Each row is where one point has got to under a steady rotation. How many ticks took it there?
The counts run from 0 to 476.
137; 152; 128; 121; 164; 142; 155; 140; 80; 144; 151; 103; 132; 102; 90; 108; 112; 170; 159; 100; 153; 84; 192; 137; 91; 173; 130; 161; 121; 177; 129; 134; 108; 138; 120; 172; 102; 113; 121; 151; 136; 122; 187; 133; 90; 168; 92; 94; 127; 136; 145; 154; 100; 135; 113; 107; 152; 156; 154; 152; 118; 153; 121; 144; 52; 114; 155; 100; 148; 123; 92; 118; 127; 134	318
147; 144; 142; 130; 142; 155; 171; 107; 107; 155; 121; 135; 144; 81; 89; 129; 70; 164; 171; 86; 156; 126; 219; 146; 127; 151; 114; 160; 117; 146; 102; 130; 103; 149; 122; 194; 101; 110; 102; 185; 144; 119; 139; 127; 86; 148; 95; 137; 107; 98; 134; 144; 141; 158; 108; 98; 133; 141; 149; 127; 122; 142; 148; 127; 134; 94; 106; 109; 124; 168; 116; 113; 103; 154	313
126; 142; 112; 150; 165; 133; 155; 172; 106; 133; 148; 118; 130; 129; 122; 143; 108; 171; 149; 102; 148; 83; 140; 187; 131; 150; 141; 148; 139; 180; 137; 134; 86; 159; 135; 172; 120; 107; 139; 157; 131; 128; 147; 131; 105; 130; 152; 67; 107; 110; 132; 143; 120; 161; 107; 101; 150; 165; 184; 164; 131; 149; 111; 152; 86; 114; 76; 104; 109; 127; 99; 118; 82; 148	59
137; 171; 133; 138; 142; 113; 168; 184; 155; 135; 162; 137; 91; 163; 145; 144; 159; 171; 161; 106; 152; 122; 162; 217; 115; 109; 99; 129; 140; 142; 132; 144; 88; 131; 140; 150; 87; 114; 148; 162; 127; 132; 133; 101; 130; 114; 122; 102; 142; 101; 164; 123; 123; 156; 126; 143; 167; 142; 179; 139; 143; 171; 115; 187; 121; 120; 88; 142; 164; 140; 128; 136; 113; 129	210
161; 162; 88; 141; 137; 116; 172; 141; 128; 116; 165; 160; 133; 112; 112; 127; 127; 155; 193; 96; 202; 119; 197; 139; 111; 171; 110; 116; 106; 148; 137; 150; 95; 118; 106; 156; 59; 129; 143; 157; 175; 111; 157; 102; 115; 142; 120; 132; 115; 123; 159; 156; 117; 110; 131; 126; 176; 123; 145; 118; 153; 145; 141; 139; 128; 78; 123; 129; 129; 160; 130; 118; 162; 151	394
156; 170; 111; 151; 153; 115; 171; 168; 120; 117; 164; 128; 140; 97; 137; 145; 151; 191; 169; 55; 156; 120; 211; 157; 148; 124; 99; 147; 121; 146; 128; 189; 134; 140; 159; 165; 106; 107; 154; 147; 161; 82; 143; 91; 116; 119; 128; 123; 111; 112; 125; 164; 128; 141; 108; 115; 146; 139; 161; 130; 112; 169; 147; 143; 129; 110; 92; 118; 119; 125; 133; 120; 96; 154	362
179; 154; 106; 116; 157; 118; 173; 148; 102; 77; 168; 142; 135; 77; 132; 174; 121; 163; 148; 89; 167; 140; 224; 134; 143; 125; 111; 173; 133; 149; 137; 186; 122; 139; 144; 173; 96; 114; 115; 156; 141; 106; 144; 81; 109; 113; 111; 114; 121; 129; 105; 158; 121; 132; 103; 155; 147; 141; 155; 111; 121; 149; 165; 133; 148; 103; 123; 85; 141; 153; 128; 115; 106; 152	354
162; 191; 135; 124; 132; 157; 159; 140; 125; 123; 155; 133; 117; 116; 114; 117; 134; 151; 182; 91; 152; 142; 176; 187; 102; 137; 100; 104; 132; 183; 106; 157; 119; 111; 135; 141; 71; 115; 155; 165; 174; 117; 155; 92; 144; 126; 87; 148; 129; 91; 163; 106; 153; 89; 87; 136; 149; 116; 156; 139; 110; 172; 126; 158; 131; 117; 122; 137; 160; 157; 111; 126; 161; 126	171
167; 165; 144; 148; 174; 139; 187; 138; 109; 105; 178; 137; 112; 96; 117; 89; 166; 131; 162; 104; 156; 126; 184; 167; 103; 138; 133; 165; 136; 169; 119; 144; 112; 82; 107; 158; 101; 125; 169; 150; 138; 128; 171; 97; 99; 150; 96; 111; 156; 110; 169; 151; 118; 131; 127; 118; 172; 137; 146; 159; 132; 169; 144; 138; 125; 95; 146; 145; 158; 144; 114; 109; 166; 110	167
206; 149; 105; 108; 161; 123; 135; 124; 88; 98; 142; 130; 122; 57; 102; 137; 145; 130; 119; 103; 175; 113; 173; 157; 139; 149; 165; 156; 130; 165; 109; 131; 106; 121; 131; 138; 86; 136; 101; 142; 96; 112; 177; 79; 97; 155; 88; 84; 107; 144; 149; 127; 127; 116; 117; 127; 154; 99; 162; 144; 106; 130; 143; 136; 88; 90; 108; 92; 166; 136; 107; 107; 130; 143	106
187; 173; 125; 153; 145; 128; 155; 137; 135; 124; 130; 133; 113; 97; 121; 147; 162; 170; 136; 81; 131; 105; 198; 180; 135; 144; 134; 123; 120; 193; 110; 131; 131; 127; 144; 141; 91; 116; 130; 177; 141; 113; 117; 107; 125; 163; 98; 128; 109; 98; 166; 141; 125; 148; 91; 115; 148; 101; 168; 151; 107; 162; 134; 168; 105; 117; 96; 109; 146; 88; 116; 122; 87; 126	130
105; 184; 111; 113; 160; 137; 159; 143; 122; 158; 151; 146; 110; 140; 111; 111; 88; 166; 177; 67; 193; 133; 157; 187; 118; 155; 109; 113; 103; 112; 105; 147; 102; 134; 112; 168; 91; 109; 130; 147; 141; 151; 175; 118; 99; 144; 125; 94; 122; 110; 168; 84; 109; 121; 118; 106; 168; 159; 148; 112; 138; 148; 98; 144; 113; 108; 105; 156; 138; 161; 137; 114; 130; 122	242
179; 144; 115; 136; 182; 137; 178; 138; 127; 110; 146; 110; 126; 106; 110; 135; 165; 131; 131; 124; 130; 99; 181; 163; 114; 141; 163; 145; 145; 204; 100; 139; 115; 112; 102; 119; 105; 115; 142; 157; 159; 145; 148; 84; 93; 147; 106; 98; 108; 99; 145; 179; 128; 144; 102; 107; 166; 80; 169; 171; 94; 145; 142; 157; 105; 93; 106; 93; 140; 110; 96; 108; 99; 130	137
132; 120; 117; 103; 160; 158; 168; 120; 121; 129; 149; 118; 133; 102; 82; 145; 68; 152; 157; 117; 158; 115; 205; 140; 128; 141; 146; 158; 122; 152; 101; 127; 90; 146; 95; 162; 108; 110; 80; 151; 150; 156; 161; 125; 61; 113; 106; 93; 103; 109; 115; 158; 113; 147; 130; 91; 140; 138; 139; 146; 108; 137; 124; 142; 115; 93; 130; 80; 127; 159; 114; 111; 89; 160	305
127; 158; 132; 118; 123; 147; 152; 159; 165; 135; 139; 135; 90; 165; 107; 138; 101; 179; 183; 111; 171; 133; 161; 197; 138; 124; 102; 82; 129; 153; 105; 142; 84; 120; 118; 156; 73; 117; 124; 150; 155; 143; 128; 89; 102; 99; 131; 120; 97; 89; 169; 126; 148; 121; 125; 125; 156; 139; 156; 122; 136; 139; 84; 192; 132; 93; 92; 138; 156; 175; 132; 133; 107; 154	222
162; 155; 92; 122; 149; 136; 158; 134; 145; 84; 175; 173; 138; 127; 149; 162; 129; 161; 156; 81; 192; 145; 154; 176; 161; 142; 135; 110; 114; 166; 100; 166; 100; 122; 115; 113; 85; 112; 138; 155; 149; 160; 163; 85; 100; 85; 129; 82; 114; 116; 138; 100; 143; 95; 128; 135; 172; 131; 133; 127; 123; 157; 138; 136; 163; 109; 103; 119; 128; 174; 126; 102; 125; 136	424
137; 144; 126; 101; 175; 161; 143; 117; 99; 121; 137; 112; 121; 131; 107; 136; 112; 140; 164; 104; 193; 140; 116; 182; 134; 151; 149; 135; 118; 149; 100; 143; 81; 111; 84; 160; 126; 138; 120; 140; 97; 185; 191; 79; 60; 137; 112; 62; 104; 122; 178; 113; 139; 129; 123; 129; 147; 152; 142; 136; 110; 135; 95; 120; 113; 105; 113; 117; 153; 182; 110; 126; 114; 117	256
160; 167; 98; 152; 125; 118; 151; 146; 155; 112; 157; 172; 125; 136; 151; 168; 139; 175; 153; 69; 191; 131; 160; 213; 163; 139; 106; 117; 115; 154; 122; 146; 91; 144; 141; 126; 90; 123; 137; 191; 126; 138; 141; 105; 134; 104; 122; 96; 118; 102; 164; 92; 145; 144; 112; 127; 166; 130; 159; 128; 131; 165; 139; 158; 154; 125; 81; 128; 118; 161; 113; 118; 106; 122	432
133; 152; 88; 118; 153; 140; 165; 135; 120; 130; 157; 164; 144; 74; 112; 133; 55; 146; 158; 75; 193; 106; 187; 152; 125; 159; 144; 138; 116; 147; 104; 133; 103; 156; 129; 171; 74; 103; 92; 154; 155; 119; 167; 131; 87; 134; 120; 100; 119; 124; 114; 104; 116; 116; 108; 91; 161; 140; 154; 125; 142; 133; 130; 135; 115; 89; 102; 110; 108; 151; 125; 95; 123; 167	83
144; 136; 130; 124; 165; 126; 163; 146; 74; 136; 162; 110; 126; 147; 113; 133; 111; 134; 162; 132; 172; 120; 125; 171; 103; 165; 122; 164; 132; 173; 130; 156; 76; 122; 109; 174; 120; 116; 144; 146; 130; 146; 178; 94; 90; 134; 112; 70; 137; 108; 153; 138; 135; 133; 111; 157; 143; 147; 172; 137; 139; 143; 121; 120; 118; 117; 122; 97; 143; 199; 85; 149; 131; 119	17
171; 149; 136; 136; 164; 147; 161; 134; 72; 101; 169; 111; 141; 65; 106; 113; 150; 150; 158; 97; 160; 112; 187; 147; 128; 135; 145; 189; 133; 185; 118; 146; 116; 118; 130; 176; 130; 120; 129; 132; 103; 96; 183; 99; 82; 121; 87; 86; 129; 129; 125; 160; 123; 138; 126; 125; 125; 155; 137; 163; 106; 157; 148; 118; 105; 99; 123; 99; 156; 151; 104; 113; 135; 141	337
172; 173; 99; 121; 138; 130; 145; 134; 146; 117; 151; 153; 143; 89; 130; 165; 133; 180; 137; 59; 152; 121; 213; 150; 151; 152; 131; 121; 104; 173; 101; 160; 124; 145; 140; 123; 83; 113; 112; 179; 146; 117; 145; 87; 117; 133; 107; 102; 103; 116; 118; 118; 121; 128; 99; 116; 164; 106; 147; 124; 100; 155; 130; 169; 95; 130; 110; 102; 126; 88; 137; 115; 92; 141	122
140; 175; 139; 124; 157; 154; 136; 151; 75; 131; 156; 98; 112; 163; 121; 124; 104; 164; 165; 109; 155; 119; 121; 182; 113; 161; 123; 127; 133; 191; 134; 175; 101; 133; 129; 168; 107; 107; 162; 139; 143; 136; 181; 87; 101; 143; 131; 87; 124; 113; 153; 106; 143; 94; 91; 152; 135; 174; 175; 131; 117; 152; 110; 125; 88; 131; 120; 117; 140; 179; 90; 150; 122; 124	19
162; 156; 112; 149; 177; 111; 160; 167; 134; 102; 170; 134; 114; 150; 152; 138; 167; 153; 135; 109; 173; 113; 137; 199; 138; 141; 147; 151; 133; 161; 129; 133; 93; 125; 122; 126; 98; 109; 148; 150; 101; 153; 169; 111; 101; 116; 125; 51; 127; 123; 149; 139; 98; 146; 138; 111; 183; 135; 155; 146; 131; 167; 129; 166; 109; 103; 92; 135; 131; 118; 123; 112; 113; 115	438
166; 171; 107; 156; 149; 134; 165; 136; 116; 114; 153; 154; 110; 96; 119; 116; 134; 158; 181; 77; 203; 133; 157; 164; 122; 153; 119; 104; 122; 136; 130; 151; 113; 120; 126; 157; 73; 117; 153; 134; 156; 92; 160; 87; 105; 146; 132; 132; 116; 118; 171; 132; 128; 84; 124; 126; 174; 118; 145; 126; 143; 130; 155; 132; 141; 82; 84; 156; 131; 173; 132; 107; 158; 144	403
139; 188; 98; 137; 138; 124; 149; 156; 117; 119; 183; 163; 139; 127; 131; 114; 129; 162; 177; 63; 196; 137; 155; 186; 139; 138; 128; 97; 110; 141; 114; 153; 110; 131; 136; 133; 88; 100; 148; 122; 149; 94; 182; 94; 106; 110; 132; 105; 115; 122; 142; 88; 132; 87; 129; 121; 156; 129; 139; 141; 128; 169; 136; 143; 124; 103; 82; 159; 119; 156; 134; 107; 160; 140	412
145; 177; 151; 139; 148; 119; 197; 151; 124; 143; 165; 150; 120; 122; 119; 86; 119; 162; 166; 86; 127; 124; 196; 169; 109; 113; 119; 119; 137; 162; 86; 141; 121; 140; 132; 144; 86; 79; 147; 156; 177; 102; 135; 93; 86; 124; 98; 149; 129; 91; 123; 118; 123; 113; 109; 95; 170; 107; 152; 169; 120; 163; 153; 163; 122; 90; 105; 151; 130; 115; 128; 102; 127; 146	151
150; 130; 152; 118; 164; 178; 150; 143; 106; 122; 133; 97; 108; 111; 94; 145; 110; 168; 149; 117; 131; 91; 168; 167; 128; 129; 145; 140; 147; 196; 119; 119; 98; 134; 118; 171; 115; 115; 101; 140; 119; 130; 148; 126; 65; 130; 118; 96; 93; 111; 149; 164; 118; 157; 120; 98; 130; 164; 154; 165; 103; 148; 104; 169; 77; 93; 101; 90; 156; 136; 104; 122; 76; 146	298
150; 144; 110; 132; 167; 126; 173; 128; 109; 129; 140; 159; 127; 77; 97; 125; 79; 152; 146; 90; 186; 99; 162; 153; 134; 160; 155; 144; 122; 131; 111; 126; 93; 145; 110; 179; 104; 110; 114; 137; 139; 115; 154; 107; 58; 144; 139; 107; 91; 123; 137; 153; 117; 131; 129; 81; 159; 143; 145; 142; 146; 103; 146; 120; 118; 65; 78; 120; 114; 163; 134; 114; 97; 176	74
149; 148; 124; 155; 112; 114; 162; 162; 126; 141; 161; 152; 149; 153; 118; 133; 131; 181; 198; 115; 155; 99; 194; 161; 117; 131; 107; 108; 124; 195; 114; 147; 87; 153; 140; 147; 70; 96; 146; 170; 186; 91; 135; 108; 118; 115; 127; 128; 104; 87; 115; 151; 132; 135; 126; 120; 151; 130; 161; 155; 138; 166; 137; 149; 114; 105; 92; 115; 124; 147; 104; 126; 130; 180	381
193; 157; 146; 132; 157; 121; 182; 109; 125; 105; 155; 145; 104; 98; 109; 106; 162; 144; 155; 117; 150; 118; 202; 133; 106; 161; 150; 141; 125; 182; 95; 122; 105; 90; 94; 137; 69; 121; 140; 159; 157; 135; 152; 84; 88; 159; 99; 140; 116; 117; 166; 170; 119; 113; 138; 111; 177; 107; 130; 137; 142; 137; 142; 142; 118; 79; 141; 128; 171; 128; 116; 112; 146; 137	156
127; 180; 110; 132; 153; 123; 132; 153; 97; 147; 161; 126; 131; 122; 112; 125; 101; 180; 178; 58; 193; 143; 154; 180; 133; 157; 111; 131; 111; 111; 133; 186; 111; 134; 132; 189; 125; 118; 152; 137; 123; 110; 178; 78; 88; 128; 147; 101; 110; 113; 165; 125; 130; 118; 117; 153; 132; 161; 154; 109; 129; 141; 118; 135; 100; 116; 92; 141; 127; 183; 139; 143; 113; 112	22
129; 155; 127; 119; 156; 149; 146; 153; 115; 143; 133; 120; 135; 150; 124; 156; 102; 181; 143; 80; 146; 108; 156; 200; 142; 132; 111; 150; 124; 167; 114; 143; 96; 162; 130; 158; 120; 106; 108; 170; 113; 156; 154; 120; 102; 128; 114; 68; 113; 106; 132; 98; 124; 175; 90; 123; 141; 161; 166; 149; 102; 163; 109; 154; 96; 140; 109; 91; 130; 127; 107; 121; 65; 129	280
137; 181; 130; 127; 163; 109; 182; 167; 140; 121; 176; 150; 113; 166; 150; 145; 122; 171; 148; 83; 156; 155; 169; 192; 127; 114; 100; 128; 133; 128; 114; 184; 102; 130; 136; 132; 85; 101; 151; 150; 165; 146; 144; 72; 107; 108; 121; 103; 138; 99; 129; 112; 133; 128; 103; 139; 178; 130; 156; 110; 135; 167; 133; 167; 152; 115; 99; 150; 135; 140; 140; 120; 95; 135	202
166; 154; 126; 145; 135; 122; 188; 137; 151; 134; 148; 148; 124; 79; 101; 122; 132; 149; 156; 93; 157; 133; 219; 159; 133; 120; 130; 139; 135; 139; 90; 143; 107; 123; 130; 154; 88; 107; 126; 168; 164; 93; 132; 92; 96; 116; 101; 150; 119; 91; 141; 162; 132; 148; 119; 101; 164; 86; 150; 147; 117; 145; 160; 170; 153; 81; 85; 128; 144; 138; 129; 103; 108; 153	143
155; 151; 110; 96; 191; 151; 164; 151; 135; 105; 129; 121; 103; 88; 112; 176; 104; 162; 126; 90; 172; 129; 178; 161; 151; 129; 136; 171; 131; 114; 139; 151; 110; 129; 126; 181; 114; 125; 85; 125; 98; 149; 143; 110; 74; 131; 121; 87; 115; 134; 140; 153; 111; 161; 118; 116; 157; 159; 142; 108; 126; 123; 120; 165; 109; 93; 106; 106; 139; 147; 150; 109; 65; 136	285
162; 151; 129; 154; 180; 106; 154; 156; 81; 128; 149; 135; 105; 128; 142; 146; 137; 179; 139; 87; 156; 90; 122; 175; 142; 154; 129; 156; 135; 165; 140; 138; 86; 150; 133; 179; 116; 121; 146; 143; 103; 132; 154; 105; 84; 154; 150; 66; 110; 134; 148; 149; 110; 168; 125; 133; 160; 173; 165; 140; 146; 136; 120; 125; 83; 99; 90; 104; 123; 123; 119; 140; 73; 147	48
126; 146; 102; 105; 176; 133; 160; 145; 118; 155; 130; 112; 127; 99; 97; 141; 90; 147; 144; 86; 179; 119; 191; 158; 133; 128; 137; 155; 124; 102; 110; 150; 109; 142; 117; 165; 124; 107; 87; 137; 123; 133; 144; 94; 52; 124; 118; 87; 98; 119; 121; 158; 105; 166; 123; 86; 148; 128; 154; 122; 117; 127; 137; 159; 109; 82; 90; 93; 127; 149; 133; 107; 69; 150	294
140; 182; 124; 107; 142; 135; 157; 149; 146; 148; 151; 160; 93; 157; 118; 126; 100; 184; 132; 97; 148; 107; 164; 190; 123; 155; 136; 92; 130; 161; 83; 102; 93; 147; 130; 126; 62; 88; 116; 156; 149; 139; 140; 119; 99; 144; 116; 98; 113; 109; 163; 89; 107; 117; 121; 86; 186; 120; 155; 128; 144; 141; 123; 192; 86; 104; 103; 143; 140; 127; 139; 117; 108; 135	461
171; 137; 98; 136; 143; 139; 167; 144; 133; 92; 175; 150; 137; 100; 122; 133; 151; 125; 180; 129; 208; 115; 160; 173; 115; 145; 139; 146; 128; 175; 137; 137; 82; 104; 104; 144; 82; 124; 140; 143; 138; 123; 185; 101; 117; 115; 116; 97; 133; 120; 152; 151; 134; 104; 139; 132; 162; 135; 154; 152; 143; 153; 141; 123; 153; 91; 107; 118; 140; 191; 97; 110; 186; 133	406
155; 187; 101; 137; 135; 123; 142; 167; 105; 123; 176; 146; 130; 131; 140; 107; 135; 169; 173; 81; 195; 126; 134; 187; 124; 142; 119; 93; 117; 160; 123; 145; 116; 134; 141; 132; 68; 104; 156; 126; 152; 90; 180; 83; 105; 128; 125; 104; 109; 121; 146; 92; 125; 77; 114; 122; 165; 125; 156; 146; 127; 159; 129; 139; 92; 102; 91; 150; 132; 141; 117; 120; 161; 132	411
151; 140; 109; 130; 151; 148; 156; 146; 145; 92; 160; 131; 142; 110; 107; 152; 137; 166; 188; 101; 166; 124; 202; 132; 137; 127; 129; 116; 130; 172; 121; 175; 118; 117; 115; 145; 97; 120; 142; 143; 181; 116; 142; 74; 86; 103; 140; 133; 80; 105; 122; 192; 129; 111; 127; 111; 148; 124; 129; 138; 127; 148; 129; 142; 140; 78; 96; 109; 125; 147; 130; 106; 104; 164	374
178; 156; 92; 124; 184; 117; 163; 173; 137; 87; 177; 136; 109; 142; 147; 153; 169; 146; 122; 105; 186; 116; 138; 186; 141; 148; 146; 146; 131; 163; 142; 138; 102; 123; 116; 115; 101; 122; 128; 135; 113; 165; 170; 89; 99; 130; 131; 49; 128; 132; 146; 135; 91; 133; 135; 115; 189; 134; 137; 137; 125; 156; 125; 163; 112; 99; 107; 127; 133; 128; 128; 101; 116; 116	437
147; 135; 125; 110; 171; 111; 183; 146; 110; 140; 162; 146; 89; 172; 118; 124; 114; 130; 146; 142; 180; 120; 151; 171; 109; 138; 143; 135; 142; 125; 117; 123; 60; 115; 96; 154; 82; 125; 118; 131; 133; 153; 149; 82; 63; 134; 127; 80; 128; 115; 149; 146; 107; 142; 152; 118; 188; 124; 157; 130; 166; 136; 107; 154; 115; 70; 113; 135; 156; 163; 126; 127; 126; 152	226
